In the rows, zero is written as 128.
One turn moves each row of this set onto another row. After a few examples, where does it send each row asked below?
k10: 114 116 114 146 121 107 135 106 150 148 138 145 105 103 135 120 164 139 126 129 122 141
k232: 112 105 126 168 113 122 136 135 130 134 113 110 145 114 111 123 134 141 132 145 122 126
k731: 118 107 120 158 104  95 126 108 149 144 123 140 100 111 112 141 140 140 136 136 106 150
k305: 133 123 126 130 107 123 115 134 135 110 120 127 120 107 135 126 104 143 148 122 102 143
k824: 138 149 124 140  96 114 137 133 154 101 130 112 108 112 141 117 151 138 137 147 129 157
k825:  91 127 120 131 117 124 154 144 130 144 139 121 118 119 120 130 160 117 131 131 107 135
k790: 113 112 141 134 101 121 123 119 135 128 125 123 114  98 115 138 108 131 149 110 116 134
k827: 110 133 128 130 128 111 149 130 119 124 145 108 133 117 114 117 133 146 159 130  86 142
k277: 139 114 111 132 108 107 124  92 115 139 123 106 130 123 108 135 135 147 150 158 109 130
k514:  97 137 102 145 102 124 132 124 124 106 137 113 128 121 121 146 162 126 135 157  97 129
k214: 111 152 138 116 104 119 125 111 119 117 147 117 113 133 134 149 156 153 134 149 113 140
k802: 102 120 118 152 122 112 147 124 159 115 122 126 122 104 131 121 157 112 128 144 111 150
k426: 129 129 126 131 131 106 130 104 120 147 126 111 105 137 113 124 146 153 146 139 140 127
k174: 127 137 141 165 111 113 145  88 125 143 127 137 139 129 135 141 134 141 136 147 120 129
k84: 127 135 127 134 100 120 140  97 141 146 132 127 149 124 146 135 136 166 140 144 138 124
k544: 120 130 126 132 101 144 171 117 129 124 135 131 119 111 120 157 170 131 137 121 109 124
k623: 133 135 148 129 102  89 144 137 112 121 119 123 122 104 133 152 138 156 159 119 114 141
k568: 120 147 121 130  92 117 138 109 166 125 127 113 113 108 142 127 132 124 154 151 135 136
k897: 134 115 120 130 113 107 126  94 110 137 118 105 129 131 107 132 138 154 151 155 115 131
k931: 142 127 113 142 111 113 135 104 135 153 142 154 103 115 128 135 155 144 158 135 120 122
k611: 140 133 113 133 115 108 174 104 133 139 119 134 130 128 110 142 146 125 157 137 127 118
k662: 136 140  97 138 109 105 124 120 107 136 104 130 140 113 118 130 144 153 141 118  95 131
k699: 116 148 115 139 124 130 143 127 141 110 122 112 120 117 141 133 167 122 117 143 139 135
k794: 130 134 149 124  99  87 143 134 119 117 126 117 130 104 135 149 137 156 155 117 117 140
k492: 115 128 125 119  93  88 140 117 140 118 117  98 133  94 139 149 137 148 137 116 111 143
k322: 113 130 134 140 124 119 130 151 134 124 128 142 130 125 131 148 171 121 149 149 103 139
k171: 125 121 114 142 122 108 131 107 142 153 144 146 102 109 135 115 158 144 125 131 116 135
k760: 127 127 107 135  91 143 138 118 132 108 132 135 136 108 117 142 151 113 157 155 125 148
k345: 109 135  98 142 111 128 128 116 116 117  99 115 121  99 121 145 146 142 125 107 111 143
k324: 114 139 109 161 122 115 128 121 131 115 125 134 125 120 113 112 166 138 125 139  92 153
k584: 128 129  96 131  91 131 132 130 132 128 100 118 117  99 118 156 139 153 143 112 120 147
k718: 130 128 145 128 103  87 138 134 116 114 121 115 115 107 134 152 143 160 159 118 117 143
k374: 144 139 121 132 141 116 162 115 125 110 116 128 134 136 127 136 151 118 146 134 112 136
k330: 113 135  97 150 111 129 130 112 121 116  99 122 131 102 113 138 150 141 121 111 102 143
k560: 127 132 120 133  97 126 142 102 138 141 135 126 140 129 147 133 128 167 142 147 138 123
k548: 136 116 114 130 112 110 124  92 109 137 123 109 124 126 110 122 130 142 153 157 111 130
k962: 138 106 129 142 103 123 147 143 139 121 127 143 106 114 104 128 171 140 153 145 113 137
k124: 123 130  91 130  95 125 145 133 123 133 143 126 137 105 113 126 173 154 147 127 124 148
k323: 113 137 106 140 111 129 130 158 143 122 137 123 134 119 117 129 156 148 122 154 122 129
k771: 117 118 145 140  98 125 134 120 140 129 126 123 116 103 115 142 104 129 139 109 116 137
k327: 138 147 130 146  92 110 136 136 157 103 129 115 116 115 135 120 142 136 141 143 120 165
k678: 142 147 122 132 126 121 166 129 123 120 124 113 119 137 143 156 135 142 144 119 126 129
k719: 141 137 115 143  68 116 145 129 143 114 126 115 114 113 131 138 133 138 156 134 107 161
k251: 136 136 121 134 138 112 164 105 133 113 111 125 139 137 127 140 151 119 150 141 117 127
k529: 113 117 144 137  96 120 129 119 143 134 125 121 111 105 113 141 113 127 150 106 119 133
k20: 127 130 133 140  97 129 140  98 136 145 138 124 138 127 146 133 129 163 137 148 135 125
k664: 110 113 139 125 103 111 114 129 137 126 123 137 135 108 145 151 148 124 125 140 136 124
k612: 128 144 112 125 137 121 134 137 123 111 130 131 122 123 138 130 170 134 121 119 102 143

k514 turns into -> k825
k305 turns into -> k174
And these:
k560 turns into -> k623
k760 turns into -> k544
k345 turns into -> k171
k897 turns into -> k790
k374 turns into -> k330
k324 turns into -> k802
k611 turns into -> k584
k664 turns into -> k214
k662 turns into -> k731
k84 turns into -> k718

One turn moves each row of this set onto another row. After a few examples, where does it send each row asked below?
k798: 151 112 138 110 130 117  97 129 123 137 140 104 119 102 128 141 145 161 142
k398: 106 139 137 128 138 130 137 146 139 159 112 119 115 101 140 138 131 118 137
k483: 126 125 132 105 111  92 102 135 109 133 147 131 142 135 133 144 147 134 131
k246: 143 107 131 109 114 118  93 131 124 130 137 109 120 104 127 138 141 159 141
k443: 133 143 145 111 138 141 118 140 138 131 157 126 125 112 132 163 137  95 148
k511: 113 139 134 139 136 130 139 154 135 157 112 124 124 115 140 140 128 133 145
k168: 151 122 116 125 131 103 114 121 111 131 146 145 124 121 124 168 130 137 128
k392: 132 138 134 119 134 123 117 121 105 117 157 117 117 101 123 144 126 114 160
k189: 138 115 111 113 117  94 111 143 118 155 108 124 136 114 127 139 135 144 122
k184: 116 126 146 117 129 122 136 126 150 150 125 104 114  92 128 152 140 105 132
k484: 157 113 135 113 121 117 114 125 135 132 158 110 128 111 100 154 145 123 143
k723: 139 104 141  95 126 116 102 137 116 123 129 106 123 109 126 139 136 161 142
k917: 113 142 114  91 131 127 136 113 131 146 135 117 123 126 116 164 139 115 135
k298: 123 116 134  96 137 125 118 161 115 119 112 113 147 126 128 142 112 141 134
k903: 141 127 138 112 128 112 123 127 103 112 155 112 109 111 124 135 124 112 144
k248: 131 148 135 125 130 107 126 119 130 162 143 137 117 116 121 152 157 112 143
k9: 111 116 149  90 149 141 106 139 133 132 131 127 135 105 116 162 118 107 138
k565: 129 128 137  87 119 111 106 148 108 140 120 135 147 114 132 166 150 138 112
k526: 126 120 146 110 126 121 126 130 147 141 140  98 106  91 120 158 144 105 134
k615: 123 133 132 139 134 137 118 138 130 142 143 150 136 110 132 155 128 125 168
k421: 155 119 129 140 118 127 109 141 137 158 144 137 127  96 122 156 147 135 140
k56: 140 122 151 100 151 116 107 154 109 151 132 126 131 112 140 120 123 127 115
k904: 158 127 125 133 130 124 122 153 105 153 134 141 128 109 110 135 122 125 119
k342: 118 110 126 114 142 135 117 144 122 142 102 126 136 105 107 153 112 150 125
k776: 107 145 123 121 135 134 100 133 141 147 112 125 129 121 121 175 139 124 143
k653: 106 109 140  97 153 132 109 145 129 138 123 122 140  98 112 163 111 126 129
k762: 150 120 126  96 134 121 135 151 123 152 113 126 144 122 115 143 143 114 106
k410: 160 116 135 106 126 125 103 145 121 130 135 138 146 121 120 164 160 138 124
k448: 108 133 147  93 134 135 126 159 146 149 118 112 137 105 137 150 144 125 150
k672: 112 126 109  98 140 132 150 148 128 129 123 123 130 128 114 159 125 120 129
k487: 108 147 117  99 137 121 120 161 106 150 113 145 127 114 132 149 125 130 126
k195: 156 118 137 104 127 103 135 155 109 132 143 112 120 116 124 132 132 139 115
k600: 122 134 118 112 119 105 121 120 133 135 155 113 113 138 138 157 146 130 132
k200: 126 118 120 127 136 132 130 152 119 146 109 126 131 112 103 150 115 154 130
k748: 133 139 136 116 120 117 116 146 118 127 156 140 134 129 134 143 164 122 155
k419: 129 124 158  89 143 124 108 159 120 146 120 120 126 112 150 126 132 123 122
k932: 110 116 149  98 150 143 108 138 129 132 118 130 139 108 111 164 114 125 125
k249: 152 114 135 135 117 118 101 129 134 150 144 126 119  94 123 146 153 144 139
k833: 112 133 142 120 132 120 130 140 142 147 129  97 113  86 132 153 137 103 135
k236: 135 130 154  97 137 122 105 158 108 149 127 130 125 112 138 118 132 129 113
k726: 109 132 117 122 119 121 131 145 147 129 132 107 124 130 134 152 153 124 152
k34: 153 125 136 122 135 118 115 149  96 147 133 143 125 107 122 125 122 128 112
k55: 118 135 131 135 136 136 113 124 125 129 151 143 123 107 128 154 125 118 164
k120: 131 132 130 118 127 121 126 119 110 114 159 126 111 105 131 142 121 112 152
k838: 126 144 127  89 129 129 119 134 120 148 106 120 142 119 128 164 138 105 112

k184 turns into -> k120
k56 turns into -> k653
And these:
k342 turns into -> k398
k168 turns into -> k189
k526 turns into -> k903
k448 turns into -> k443
k421 turns into -> k904
k917 turns into -> k600
k762 turns into -> k672

